(in the rows, 128 means zero)
Each path is a new rotation, seen through one point. The rows after it are directions, each followed by how far the rotation turns it, in degrees a step (0 if it stays put).
Each turn is a multiple of 5 degrees from 10 to 175, or 0.
Each row of a path follows its step; steps can be skipped.
Path 1:
step 4: [161, 146, 125, 154, 102, 213, 121, 153, 154, 135, 141, 108, 173, 165, 108,
 105, 136,  86, 119, 144, 159, 122, 145, 113, 147,  83, 103, 155, 150, 149,
 109, 118, 149,  84, 116, 165, 118, 138, 101, 127,  92, 120, 206, 163,  84,
 133, 121, 180, 110, 174, 157, 110]
step 6: [179,  70, 126, 127, 133, 116, 120, 106, 130, 112,  93, 136, 144,  98, 114,
  98, 120, 121, 122, 153, 134, 108, 147, 180, 150, 121, 157, 163, 141, 150,
 159,  62,  70, 152, 104,  90, 155, 140, 166, 144, 133, 143, 186, 118, 111,
 145, 103,  81, 132,  75, 112,  55]
step 8: [168, 117, 164, 103, 172, 143,  91, 122, 164, 112, 140, 128,  71,  63,  87,
 101, 135, 128,  93, 106, 125, 123, 135,  80, 127, 121, 107,  79, 154,  85,
 147,  92, 180, 153, 111, 118, 126, 140,  83, 122,  82,  97,  78, 125, 120,
 113,  97, 115, 149, 156, 167, 102]
step 10: [101, 129, 112, 181, 137,  82, 146, 134, 125, 138, 139, 165, 175, 121, 103,
 119,  83, 158,  79, 141, 127, 130, 128, 110, 104, 119, 121, 125, 196, 137,
  99, 114, 148,  99, 101, 150, 120, 164, 109, 132, 136, 104, 187, 166,  86,
 167, 158, 193,  79, 129, 171, 101]
step 11: [189, 151,  94, 180, 112, 137, 177, 139, 101, 159, 166, 110, 107, 160, 107,
 172, 124, 122, 120, 158, 136, 214,  94, 148,  77, 126, 128, 130, 135, 147,
 171,  83, 132, 131, 107,  84, 102, 101, 104, 126, 133, 162, 118, 127, 136,
 125,  83,  69, 129, 128, 131, 119]
step 16: [155, 118, 154, 122, 150,  95, 161, 141, 121, 135, 149, 100, 106, 138, 103,
  95,  65,  96,  81, 142, 146, 112, 111,  94, 117,  88, 100, 130, 125, 114,
 153,  98, 143,  86,  92, 151,  81, 176, 169,  56, 149, 171, 169, 105, 103,
 149,  96, 181, 116, 134, 143,  89]
step 18: [153, 126, 153,  89, 156,  99, 101,  92, 115,  97, 122, 167, 112, 120, 115,
 138, 105, 154, 114,  96, 102, 158, 141, 147, 126, 173,  83, 104, 130, 170,
 150,  83,  80, 126, 107, 129, 131, 148, 104, 176,  99, 176, 110, 144, 103,
 177, 214, 118, 122, 122, 103,  70]
step 25: [117, 117,  98, 119,  98, 151, 115, 128, 113,  71, 149,  94, 160, 125, 101,
 124, 181, 150,  95, 129, 115,  84, 161, 131, 108, 129, 181, 116, 167,  46,
 100, 133, 123, 123, 153, 116, 199, 153, 128, 172, 127, 142, 107, 136,  86,
 140, 120, 164,  99, 143, 152,  70]
Directions:
[134, 150, 116, 137, 141, 130, 130, 126, 138, 138, 121, 130, 143, 130, 120,
 122, 134, 120, 134, 130, 138, 135, 132, 135, 121, 124, 135, 128, 130, 131,
 138, 141, 123, 137, 151, 130, 131, 120, 121, 132, 126, 130, 131, 119, 131,
 112, 121, 118, 126, 133, 126, 126]  170
[134, 127, 114, 120, 132, 139, 125, 137, 123, 123, 152, 128, 124, 121, 131,
 131, 121, 114, 127, 133, 148, 122, 137, 129, 134, 131, 122, 133, 130, 137,
 135, 137, 127, 129, 128, 124, 115, 131, 127, 111, 119, 113, 115, 126, 138,
 128, 129, 135, 129, 134, 120, 123]  95
[121, 126, 126, 125, 136, 122, 117, 119, 122, 129, 117, 120, 136, 132, 136,
 117, 128, 135, 139, 123, 132, 135, 134, 129, 142, 117, 110, 135, 137, 147,
 125, 132, 126, 116, 131, 137, 109, 120, 116, 138, 129, 130, 129, 139, 127,
 129, 139, 139, 125, 127, 128, 128]  130
[137, 138, 131, 117, 132, 137, 123, 137, 120, 133, 121, 120, 133, 137, 130,
 131, 141, 120, 129, 126, 143, 119, 137, 138, 130, 115, 143, 138, 124, 119,
 118, 118, 120, 130, 117, 123, 125, 138, 134, 130, 133, 143, 125, 123, 123,
 122, 134, 145, 134, 128, 132, 138]  35
[137, 134, 136, 119, 132, 128, 124, 115, 127, 131, 132, 122, 124, 120, 127,
 112, 128, 136, 129, 132, 128, 131, 128, 137, 121, 127, 137, 133, 128, 147,
 121, 134, 138, 130, 115, 116, 132, 128, 143, 136, 123, 124, 128, 127, 141,
 129, 146, 105, 135, 134, 123, 134]  120
[144, 117, 131, 119, 122, 123, 122, 126, 119, 132, 122, 150, 136, 122, 116,
 134, 127, 134, 145, 112, 130, 129, 129, 122, 130, 137, 132, 133, 118, 127,
 131, 130, 130, 127, 140, 125, 112, 124, 134, 121, 123, 135, 125, 124, 124,
 136, 128, 121, 138, 140, 145, 131]  70
[104, 138, 122, 127, 111, 123, 122, 131, 121, 128, 128, 147, 118, 109, 132,
 124, 122, 143, 127, 132, 133, 133, 144, 129, 125, 123, 143, 128, 125, 118,
 119, 138, 126, 131, 127, 130, 129, 127, 118, 131, 126, 126, 132, 129, 131,
 118, 136, 134, 119, 136, 132, 132]  145
[118, 134, 127, 120, 130, 131, 121, 144, 122, 121, 138, 132, 120, 122, 128,
 127, 149, 125, 138, 124, 116, 133, 120, 130, 129, 124, 118, 136, 125, 136,
 119, 134, 126, 114, 146, 128, 142, 143, 133, 125, 148, 128, 129, 119, 129,
 130, 129, 122, 129, 126, 132, 122]  10
Path 2:
step 6: [118, 120, 106, 157, 202, 115,  80, 140, 159,  88, 155, 106,  70, 107,  82,
  89, 151, 113,  97, 132, 123,  66, 138, 117, 163, 128, 139,  94, 131, 105,
 178, 131, 155,  89, 111,  87,  96, 116, 186, 176, 139, 154, 110, 102, 131,
 126, 116, 105, 125,  80, 134, 136]
step 11: [124, 135,  87,  95, 148, 109, 138, 148, 152, 143, 204, 130, 166,  60,  49,
  96, 114,  87, 125, 137, 124, 107, 101,  87, 153, 143,  88, 117, 110, 201,
 148, 158, 112, 157, 120, 155, 113,  86, 124, 151, 142,  86, 132, 130, 109,
  98, 119, 144, 135, 145, 183, 116]
step 13: [173,  57, 131, 105, 101, 177, 168, 106, 155, 160,  85, 119, 116, 154, 167,
 123, 148, 183, 104,  78, 150,  70, 119,  93, 148, 164, 121, 145,  98, 127,
 122, 177, 100, 152, 143, 102,  74, 165, 151, 111, 160, 135, 115, 156, 138,
 128, 105, 150,  99, 102, 137, 100]
step 14: [101, 102, 102, 151, 125, 134, 128,  91, 128, 109, 113,  73, 112, 132,  45,
 143, 135,  99,  76,  97, 156, 101, 140, 173, 142, 100,  96,  66, 158, 105,
 138,  92, 132,  70, 135, 140, 130, 119, 141, 111, 142, 121, 149, 165, 128,
 113,  98, 159,  60, 174,  93, 102]
step 17: [123, 119, 154, 106, 162, 182,  94, 128,  88, 136, 127, 170, 145, 143, 136,
 147, 102, 118, 158, 153, 134,  89, 174, 145, 148,  63, 118,  90, 139,  84,
  67, 173, 119, 133, 132,  89, 157, 115,  95,  67,  92, 159, 128, 121, 189,
 173,  90, 132, 113, 113, 131, 138]
step 26: [138, 105,  99, 132, 140, 156, 138,  84, 136, 185,  84, 109, 101, 165, 115,
 137, 113, 148, 132, 108, 147,  76, 142,  97, 133, 146,  66,  29,  99, 102,
 127, 132, 158, 127, 131, 178, 170, 122, 146, 146, 172, 197, 112, 110, 177,
 113, 118, 130, 112, 129, 110, 125]
step 28: [163, 189, 145, 140, 165,  85, 113, 137, 102, 157,  94, 135, 152,  72, 112,
 115, 161, 138,  79, 132, 170, 136, 111, 149,  73, 146, 130, 171, 142, 161,
 113, 178, 140, 105, 125, 174, 169, 134, 167,  82, 165,  74, 150, 103, 152,
 113,  95, 110, 131,  78, 136, 150]
step 33: [141, 144, 100,  98, 111, 158,  87, 180, 139, 118,  73, 132, 187, 145, 147,
 131, 112, 158, 108, 109, 146, 116, 169, 171, 109, 151, 124, 155, 117, 144,
 143, 180,  78, 157, 135, 130, 126, 117,  94, 159, 199,  98, 139,  68,  95,
 191, 132, 152, 157, 136,  90, 125]
Directions:
[137, 123, 118, 124, 137, 144, 124, 137, 138, 131, 118, 147, 129, 139, 134,
 137, 118, 133, 124, 114, 131, 144, 126, 123, 123, 134, 117, 123, 132, 131,
 127, 131, 131, 127, 127, 125, 118, 127, 127, 105, 113, 137, 126, 122, 129,
 136, 138, 133, 137, 135, 133, 127]  85
[133, 111, 125, 130, 123, 131, 138, 125, 129, 125, 114, 113, 119, 116, 129,
 128, 131, 144, 115, 132, 129, 141, 125, 139, 126, 128, 119, 126, 113, 120,
 131, 113, 129, 133, 123, 134, 129, 120, 126, 132, 132, 130, 123, 132, 136,
 137, 126, 125, 141, 138, 112, 115]  60
[125, 129, 138, 141, 137, 129, 131, 123, 118, 133, 120, 123, 125, 138, 131,
 134, 125, 123, 126, 132, 132, 139, 131, 124, 131, 116, 135, 139, 142, 109,
 134, 137, 115, 141, 140, 132, 130, 119, 132, 125, 126, 107, 135, 115, 132,
 138, 129, 133, 137, 139, 130, 131]  140
[125, 124, 126, 118, 120, 145, 120, 123, 126, 131, 120, 125, 124, 122, 132,
 131, 120, 134, 126, 148, 136, 128, 129, 124, 121, 136, 129, 127, 135, 141,
 121, 124, 133, 126, 141, 114, 128, 120, 127, 129, 120, 105, 134, 132, 131,
 112, 136, 126, 135, 112, 118, 132]  90
[137, 133, 121, 122, 141, 123, 134, 128, 145, 124, 129, 118, 126, 124, 130,
 127, 129, 153, 121, 123, 125, 125, 135, 135, 131, 127, 139, 131, 126, 143,
 133, 144, 118, 139, 143, 127, 142, 128, 143, 126, 132, 133, 130, 121, 130,
 119, 143, 122, 124, 129, 131, 126]  145
[135, 134, 137, 116, 127, 128, 130, 111, 130, 122, 120, 136, 140, 114, 136,
 127, 127, 126, 107, 134, 104, 136, 133, 117, 128, 127, 132, 148, 133, 127,
 122, 132, 132, 127, 122, 140, 134, 125, 119, 120, 130, 130, 120, 133, 124,
 129, 125, 134, 127, 119, 132, 130]  90
[128, 135, 117, 125, 122, 134, 136, 116, 131, 124, 140, 140, 135, 135, 128,
 127, 119, 139, 144, 130, 138, 130, 132, 117, 138, 118, 136, 127, 125, 125,
 123, 137, 147, 136, 124, 137, 127, 108, 133, 139, 130, 130, 130, 137, 129,
 139, 126, 116, 139, 124, 128, 119]  80
Path 3:
step 3: [110, 119, 180, 117, 103, 164, 134, 106, 183, 143, 139, 125, 163, 147, 154,
 108, 125, 152,  84, 135, 183, 122, 111, 127, 167, 112, 200, 158, 119,  91,
 161,  82, 111, 164,  93,  87, 104, 126, 109, 162,  99, 150, 106, 155, 145,
 118, 146, 119, 121, 154, 138, 111]
step 4: [165, 104, 133, 155, 141,  99, 144, 146, 125, 167, 151,  99, 150, 129, 146,
  95, 129, 114, 102, 119,  98, 172,  64, 132,  94, 148, 119, 135, 175,  89,
 170,  64, 156, 100, 146, 119, 134, 125, 136, 159, 118, 169, 185, 132, 163,
 102, 105, 146,  88, 166, 138, 138]
step 10: [171, 104, 154,  98, 111, 157, 191, 125, 109, 133, 113, 160, 145, 129,  90,
 143, 107, 108, 153, 142, 111, 122, 137, 184, 110, 140, 159, 114, 135, 133,
 166,  97, 192, 128, 158, 112, 121,  79, 155, 147, 133, 113, 180, 115, 122,
 161, 149, 137, 103, 189,  91, 122]
step 13: [164,  93, 167, 124,  98, 114, 139, 125,  98,  67, 124, 162, 189, 149, 125,
 127, 116, 170, 147, 116, 130, 144,  89,  71, 118, 124, 142, 113, 172, 130,
 122, 112, 164, 139, 101, 105, 128, 114, 170, 176, 129, 132, 180, 159, 163,
  85, 139, 123, 108, 168, 116, 125]
step 18: [162, 128, 159, 130, 159,  84, 168, 146,  89, 161, 110, 143, 154,  98, 112,
 117,  99, 123, 148, 141, 118, 126, 111, 120,  90, 153, 131, 163, 126, 114,
 200,  69, 107, 121, 122,  87, 163, 136, 183, 164, 167, 152, 163, 141, 116,
 138, 137, 138,  81, 164, 142, 116]
step 28: [138, 192, 172, 123, 106, 165, 146,  91, 141, 111, 156, 156, 130, 136, 121,
 110, 110, 106, 121, 166, 143,  68,  90,  96, 158, 115, 186, 128, 107, 138,
 212, 102, 102, 133, 149, 112, 129,  98, 101, 140, 120, 132, 152, 105, 131,
 151, 161, 118, 130, 137, 145,  84]
step 31: [122, 133, 205, 123, 101, 144,  87, 111, 120, 139, 109, 115, 179, 126, 154,
  81, 110,  83, 100, 131, 127, 103,  72, 107, 133, 139, 161, 124, 148,  87,
 149, 131, 147, 118, 104, 156, 106, 107, 113, 139,  75,  80, 150, 118, 140,
 152, 125,  95, 103, 173,  79, 148]
step 34: [107, 137, 186, 139,  91, 154, 125, 120, 146, 189, 138,  96, 142,  89, 153,
 150, 119, 139, 159, 143, 164, 140,  77,  73, 135, 145, 122, 128, 192, 115,
 172,  75, 113, 131, 126, 123, 150, 109, 104, 139, 108, 138, 127, 162, 159,
 101, 107, 124, 131, 119,  83,  79]
Directions:
[122, 125, 118, 114, 125, 135, 126, 119, 128, 131, 136, 129, 131, 115, 129,
 125, 123, 120, 132, 127, 136, 126, 135, 120, 122, 123, 139, 118, 109, 122,
 130, 128, 143, 106, 115, 129, 131, 122, 129, 121, 123, 135, 119, 121, 119,
 138, 138, 130, 128, 137, 145, 124]  85
[121, 122, 148, 127, 137, 142, 128, 131, 126, 127, 132, 127, 113, 126, 128,
 130, 124, 138, 138, 138, 133, 131, 137, 115, 128, 121, 130, 120, 121, 130,
 119, 123, 106, 124, 122, 109, 114, 123, 121, 135, 138, 131, 133, 126, 131,
 118, 130, 134, 130, 126, 129, 114]  175
[119, 130, 113, 128, 123, 128, 120, 123, 137, 131, 129, 118, 125, 130, 134,
 137, 119, 129, 144, 138, 120, 130, 126, 117, 116, 131, 124, 120, 131, 130,
 121, 124, 118, 129, 118, 131, 146, 123, 125, 126, 129, 136, 126, 117, 139,
 122, 126, 132, 122, 127, 113, 154]  100
[122, 124, 130, 122, 123, 146, 132, 145, 113, 135, 119, 123, 127, 134, 129,
 113, 118, 124, 133, 118, 136, 143, 128, 133, 130, 141, 137, 120, 123, 140,
 136, 124, 122, 136, 122, 120, 137, 138, 125, 119, 123, 119, 120, 139, 121,
 138, 127, 128, 124, 126, 121, 136]  90
[130, 120, 125, 109, 131, 128, 127, 132, 127, 144, 120, 136, 121, 128, 116,
 122, 135, 145, 123, 137, 124, 117, 116, 114, 129, 123, 121, 131, 121, 137,
 136, 132, 135, 135, 121, 125, 122, 138, 127, 141, 129, 131, 124, 122, 135,
 141, 125, 116, 143, 125, 128, 140]  110
[131, 138, 130, 123, 127, 109, 127, 127, 132, 129, 134, 133, 111, 125, 117,
 129, 117, 115, 137, 136, 123, 125, 126, 131, 124, 128, 138, 122, 126, 138,
 121, 128, 143, 135, 136, 120, 128, 152, 110, 122, 130, 127, 129, 132, 131,
 126, 141, 130, 123, 136, 119, 119]  80
[146, 125, 120, 133, 129, 142, 125, 123, 127, 110, 133, 128, 122, 135, 121,
 128, 132, 143, 126, 144, 130, 131, 145, 118, 145, 121, 130, 132, 125, 139,
 119, 126, 135, 132, 126, 136, 134, 135, 139, 126, 121, 129, 128, 139, 120,
 131, 132, 135, 119, 140, 123, 135]  130
Path 4:
step 2: [136, 142, 125,  99, 178, 119,  99, 116, 166, 164, 136, 104, 144, 135, 132,
 168, 132, 134, 122, 166, 164, 126, 134, 129, 122, 148,  95, 142, 152, 127,
 125, 102,  74, 141, 146,  99,  95, 130,  87, 109, 111, 197, 126, 116, 138,
 180,  85, 144, 142,  73, 196, 111]
step 6: [155, 127,  60,  96, 106, 118, 175, 162, 120, 125, 106, 164, 176, 137, 115,
  94, 144, 165, 130, 141, 136, 143, 136, 114, 138, 152, 105, 134, 199, 137,
 155, 188, 130, 115, 127, 156, 152, 142,  85,  93, 114, 175, 151, 130, 151,
 150, 165, 118, 113, 107, 155, 133]
step 9: [177, 120, 139, 149, 113, 149, 108, 144, 150, 167, 186, 128, 145, 169, 171,
 120, 112, 132, 131, 130,  86, 111, 127, 188, 113,  72, 136, 154, 146, 133,
 192, 100, 151, 151, 110, 120, 145, 169, 112, 149, 162, 129, 115,  90,  83,
 127, 132,  89, 119, 150, 159, 107]
step 10: [164, 155, 152, 133, 197, 125,  99, 157,  99, 140, 130,  89, 161, 136, 134,
 154, 184, 137, 156, 141, 133, 111,  67, 121, 120, 142,  93,  98, 171, 143,
 150, 108,  94, 133, 156, 131,  95, 125, 156,  88, 112, 164, 100,  97, 163,
 117, 147, 125, 117,  74, 148, 135]
step 12: [120, 153, 100, 173, 138, 148, 110, 136,  92, 121, 113, 144, 171, 101, 159,
 175, 135, 169, 120, 133, 163, 112, 134, 116, 194, 138, 164, 110, 170, 129,
 132, 133,  74, 155, 117, 115, 142, 149,  71,  68, 126, 128, 131, 109, 155,
 131, 161, 103, 112, 109, 108,  86]
step 16: [163, 102, 129, 128, 115, 122,  62, 113, 119, 100, 153, 120,  97, 126,  90,
 167, 164, 140, 136, 157,  69, 136, 133, 119, 124, 123, 128,  90, 175,  75,
 137, 156, 118, 100, 147, 133,  93, 172, 130,  96, 113, 162, 112, 129, 172,
 184, 171, 122, 166, 105, 151, 113]
step 19: [158, 123, 123, 114, 187, 142,  89, 130, 157, 175, 105,  78, 125, 118, 162,
 114, 125, 140, 113, 171, 141, 142, 127, 122, 166, 122,  99, 158, 149, 193,
 145, 121, 164,  93,  72,  87, 103, 109, 123, 104, 116, 151, 105, 104, 114,
 161,  90, 149, 128, 152, 159, 108]
step 24: [120, 170, 112, 116, 131, 133,  76, 123, 137,  94, 138,  96, 137,  87, 110,
 159, 160, 127, 177, 157,  93, 150,  91, 128, 126, 117, 150, 148, 180,  96,
 103, 119, 131, 108, 106, 155, 125, 112, 121, 143, 172, 180,  80, 144, 108,
 152, 198, 133, 123, 136, 164, 144]
Directions:
[132, 130, 136, 123, 124, 146, 124, 126, 115, 135, 127, 129, 119, 118, 129,
 129, 147, 119, 136, 125, 125, 128, 121, 140, 119, 129, 133, 128, 131, 142,
 132, 126, 136, 116, 113, 121, 123, 130, 132, 135, 133, 130, 131, 124, 104,
 121, 124, 132, 110, 124, 129, 132]  70
[124, 139, 121, 126, 129, 116, 126, 134, 134, 121, 143, 141, 150, 126, 120,
 126, 120, 120, 134, 130, 119, 124, 127, 127, 118, 143, 126, 128, 121, 130,
 141, 127, 121, 130, 119, 138, 124, 134, 138, 129, 134, 149, 135, 124, 124,
 122, 112, 125, 124, 119, 130, 134]  95
[127, 128, 139, 124, 125, 123, 125, 132, 104, 113, 134, 117, 142, 136, 112,
 136, 135, 135, 128, 127, 117, 122, 132, 113, 123, 132, 123, 116, 131, 133,
 137, 133, 130, 123, 137, 131, 134, 120, 131, 119, 129, 113, 124, 130, 118,
 127, 133, 118, 125, 138, 132, 119]  60
[120, 129, 129, 115, 125, 139, 151, 133, 128, 142, 135, 129, 129, 133, 127,
 129, 133, 139, 131, 119, 119, 145, 122, 133, 113, 133, 134, 134, 120, 123,
 136, 142, 125, 127, 130, 136, 128, 122, 126, 141, 116, 125, 133, 140, 133,
 133, 131, 125, 136, 118, 142, 121]  155
[118, 115, 119, 113, 146, 119, 117, 123, 121, 129, 127, 132, 128, 129, 127,
 141, 133, 114, 123, 125, 114, 139, 121, 127, 126, 116, 122, 126, 126, 120,
 113, 130, 129, 121, 124, 115, 120, 119, 136, 121, 131, 135, 118, 135, 133,
 121, 119, 133, 135, 126, 141, 125]  130
[120, 138, 132, 133, 135, 124, 126, 130, 124, 139, 127, 142, 119, 126, 126,
 126, 139, 141, 139, 140, 126, 115, 128, 123, 118, 125, 125, 149, 132, 125,
 136, 113, 117, 129, 128, 116, 134, 128, 134, 120, 124, 123, 139, 133, 139,
 118, 120, 133, 129, 144, 133, 118]  40
